In the rows, 128 means zero.
The rows below come in pairs that one turn or mirror swaps. Which row does each named row swap with?
The rows were stretched afterwards, more along some directions than others.
tas: [137 120 126  95 148  87 106 127 136 124 133 152 125 152 103 134 121 143
 102 141 111 112  97 101  96 140 135 122]
Nubir: [139 122 125 151 110 149 114 135 121 172 128 111 117 118 138 129 117 101
 113  96 125  89 157  91 142 131 109 142]
ninum: [139 129 119  86 137  87 115 127 126 107 156 128 113 148  88 139 131 115
 128 150 113 106 106 100 112 116 128 103]
Malog: [121 126 110 119 120 131 144  99 119 138 152 136 100 135 134 106 108 119
 100 133 114  95 124 151 148 114 165 138]
Rarub: [128 118 108 120 102 156 101 146 114 151 137 117 149 136 115 138 131 117
 122 104 105 119 133 116 181 112  92 130]
nale: [126 106 138 125 107 142 121 101 128 122 128 106 141  95 130 142 139  94
 142 145 114 146 129 114 169 115 131 107]
Kaza: [ 91 137 128  94 138  77 127 112 112 109 149 154 133 143  95 124 132 146
 118 139 108 132  93 119 144 116 142 129]
zaru: [137 150 144 125 149 104 126 130 156 161 119 142 124 141  93 120 101 153
 115 116 161 126 141 103  85 143 117 130]
zan: [140 122 106 164 121 149  97 127  99 147 130 130 138 117 163 138 129  98
 136 138 142 118 147 138 157 112 127 128]
vusi: [131 119 137 134 138 118 121 113  97 164 159 129 135 157 140 132 109 111
 110 121 111  89 136 104 114 126 125 117]
zal: [129 116 113 129 119 121 151 146 118 119 147 115  92 136 144 129 128 109
 123 150 124 142 127 161 126 125 153 125]
lin: [ 95 182 112 102 130  95  94 136 126 148 110 153 126 129  96 113 144 133
 137 143 140  85 112 135 136 102 126 123]
resa: [142 128 134 127 120 118 151 106 124 160 156 148  98 126 129 135 119 127
 126 114 134 104 132 113 113 158 135 141]
dupip: [118 137 153 128 126 117 145 133 134 100 117 129 111 115 121 123 130 113
 155 143 166 142 130 131 108 129 150 131]
vumo: [118 166 129 130 110 143 132 131 128 114 121 136 124 114 112 109 148 116
 152 107 149 129 132 137 152 163 136 149]
repok: [138 165 106 131 128 141  97 129 145 158 103 151 123 138 128 129 123 116
 162 132 137 117 117 151 120 116 114 130]
Mef: [123 116 129 122 110 138  84 150  93 123 135 128 128 141 107 123 128 110
 110 109 126 126 138 163 154 119 134 132]
Von: [129 163 140 137 116 118 145 155 120 130 149 163 124 127 103 100 126 144
 141 125 152 111 143 136 124 126 127 128]
Nefab: [127 172 137 119 128 110 144 122 135 138 158 152 108 156 106 129 132 137
 170 127 149 101 111 144  94 127 124 123]
Pep: [126 159 119 136 124 137  93 155 108 109 108 131 136 139 148 120 131  79
 135 146 151 114 131 156 125  98 126 126]
pom: [138 143 135 101 136 113 127 139 119 108 134 155 133 123 107 102 125 111
 123 115 133 119 121 120 137 129 127 128]
boz: [138 161 125 134 117 178 103 183 123 121  95 124 122 128 140 131 118 115
 132 135 152 140 139 173 139 100 127 119]
koti: [146 111 105 175 122 152 128 143 141 162 140 126 136 135 137 155 123 112
 144 101 144 119 151 131 121 143  91 158]
soleg: [ 92 120 111 119 126 104 157  93 124 127 144 139 134 137 119 137 129 114
 109 131 109 112 104 116 136 123 118 145]
kikal: [147 110 129 126 128 106 106 124 130 175 149 122 157 155 103 129 120 125
 120  92 101 124 136 103 132 132 112  94]
finom: [115 140 101  98 134 103  99  97 132 162 128 140 112 132 107 136 127 130
 100 120 101 114  93 127 149 121 129 140]
Safar: [127 114 134 105 141 127 115 103 128 168 132 140 151 136 124 118 116 127
 106 124 128 130 128 128 120 125 130 108]
fen: [135 119  94 106 127  91 120 115 142 142 139 131 125 121 120 153 141 110
 124 131 120 112 117  96 134 139 113 124]
kadep: [123 110 158 138 121 132 122 120 112 144 142  90 147 127 120 154 138 100
 130 123 118 122 153  73 134 149 110 135]
Pevem: [140 167 158 141 128 133 150 165 137 107 141 126  93 121 135 119 133  97
 139 137 170 152 169 133  95 132 140 136]
giko: [127 159 126 122 121 118 139 155 115 122 121 163 107 138 108  92 122 111
 144 118 147 130 141 148 107 122 145 128]
nibof: [120 148 140 131 121 158 122 124 128 164 115 151 128 112 146 109 124 146
 117 118 128 108 130 111 122 143 115 127]
Feto: [144  86 120 108 114 146 127 112 158 150 158 116 122 136 152 174 138 101
 134 111 127 138 104 119 130 134 107 120]
terit: [129 107 127 131 118 140 125 135 129 114 121 130 124 128 149 142 105 116
  95 117 122 128 117 112 143 112 128 145]
mafa: [118  89 120 129 137 127 111 105 135 144 168  85 112 129 141 173 138  95
 128 104 120 131 112  88 120 152 108 129]
Neve: [121 117 134 116 112 109 142 116 123 119 126 132 121 108 112 141 130 100
 152 157 118 125  84 112 137 125 139 124]
zado: [128 135 116 124 135 124 105 120 147 110 128 127 131 118 132 125 129 121
 150 144 129 143 131 122 149 105 124 109]
napi: [107  91 127 128 116 136 125  72 157 151 148  96 120 125 146 157 142  82
 126 110 135  92 122 108 116 151 100 141]
giz: [101 147 142 140 122 139 134 119 124  86 142 120  88 109 140 111 150  87
 139 127 153 115 146 114 125 152 129 146]
Tad: [136 107 133 127 154 115 109 127 145 170 146 107 105 141 130 145 114 128
  89 119 118 117 125 127 109 115 112 128]
Padi: [166  82 135 138 126 135 158 110 145 166 153 103 128 130 110 148  92 114
 100  88 118 151 169 108 137 162 124 131]
malem: [121 142 144 125 134 124 127 111 112 167 147 145 126 135 112 132 131 129
 111 111 132  82 134 101 109 143 116 116]
makog: [162 104 118 147 108 152 118 134 149 124 106 101 119 112 148 158 122  94
 128 121 140 138 138 129 133 136 112 141]
gisi: [145 115 132 163 120 142 110 160 110 157 133 112 128 133 143 141 120 105
 103 112 159 122 159 154 123 125 122 150]
dol: [122 154 118 144 109 160 165 153 134 119 123 127 111 125 138 114 115 137
 132 112 167 150 151 190 125 138 131 145]
mokal: [130 131 144 130 125 136 154 113 143 148 124 137 101 116 144 131 119 119
 144 128 138 126 116 149 124 135 123 160]
kufat: [123 140 101 127 128 166 118 143 128 110 132 132 125 128 170 117 140 117
 147 155 144 136 143 168 151 111 134 123]
Pav: [141 113 124 130 130  71  96 147 139 135 125 119 139 132  96 143 116 140
 103 116 108 115 117  57 126 144 118 121]
pup: [103 153 129 133 118 129 125 128 112 154 162 116 101 151 110 153 114  98
 144 106 140 109 128 152 117 128 120 158]
Disa: [120  79 130 150 128 147  78 121 121 150 144  86 162 143 135 160 128 108
 138  94 117 110 117  99 121 161  94 131]
lazan: [140 136 109 134 104 179  90 171 126 138  74 129 156 117 150 129 128 118
 115 137 147 156 146 168 153 104 109 122]
Dogub: [161 120 128 130 141 114 112 121 166 135 107 131 124 120 127 127 107 150
 112 144 142 137 143 135 119 121 145 116]
belo: [120 120 113 124 117 153 141  92 126 144 142 115 121 112 135 115 143 122
 122 101 131 102 157 109 141 165 110 129]
Bago: [119 143 110 112 119 135 128 157 110 123 126 165 119 132 111 112 134 125
 135 124 121 105 126 121 144 132 127 161]
nom: [159 109 149 145 138 104 138 136 137  88 152 109  95 128 126 125 146 119
 122 137 145 114 171  82  86 152 139 113]
vemu: [111 151 147  98 124 111  88 139 108 126 118 139 147 133  84  98 121 114
 134 131 120 119 105 142 144 114 140 120]
Gipas: [147 123 159 106 134  97 117 142 123  88 129 119 123 138 117 131 134 102
 119 162 122 170 131 136 130 114 162 105]
sope: [125 105 150 106 113 122 151 126 132 111 153 125 130 128 126 144 128 132
 110 131 115 166 119 129 144 121 149 112]
fuguz: [128 143 114 135 112 128 126 129  96 183 136 144 178 143 104 134 111 129
 163  90 114 111 126 126 173 128 101 123]
Kele: [149  72  82 153 116 146 113 102 138 150 145  88 141 146 156 159 124  94
  88 116 122 123 145 156 155 112 122 130]
kota: [110 148 108 126 120 154  89 147 132 124  88 120 156 124 137 117 134 121
 139 131 125 144 100 142 152 111 122 118]
dar: [148 136 150 139 122 140 139 128 164 185 112 123 109 116 114 148 116 137
 149  92 130 124 141 120 108 154  99 132]
futo: [117 184 106 120 141 147  67 155 138 134 107 128 114 131 126 113 146 129
 147 126 153 125 111 122 128 136 109 135]
Fur: [127 148 141  90 134  95 109 144 127 134 121 148 109 114  86 130 149 131
 123 130 136 116 117 125 110 152 130 128]
zup: [121 109 130 157 119 135 141 139 118 130 155 101 124 145 138 153 115 115
 123 114 137 145 163 129 133 147 124 131]
Vini: [138 151 141 134 129 137  94 128 126 180 124 141 104 124 128 117 119  99
 139 109 153 119 143 149 134 122 114 154]
Moro: [120 128 158 113 133  84 122  76 138 149 160 117 128 130 101 149 120 100
 135 125 101 113 114  72 120 142 130 108]
pinag: [142 114 137 162 111 123 122 131 128 148 145 123 124 131 109 123 107 139
 125  89 114 107 155 100 127 145 125 110]

Padi is swapped with vumo
repok is swapped with tas
giko is swapped with Disa
Neve is swapped with Feto
Kaza is swapped with zado
dupip is swapped with mafa
soleg is swapped with kufat
Nefab is swapped with ninum

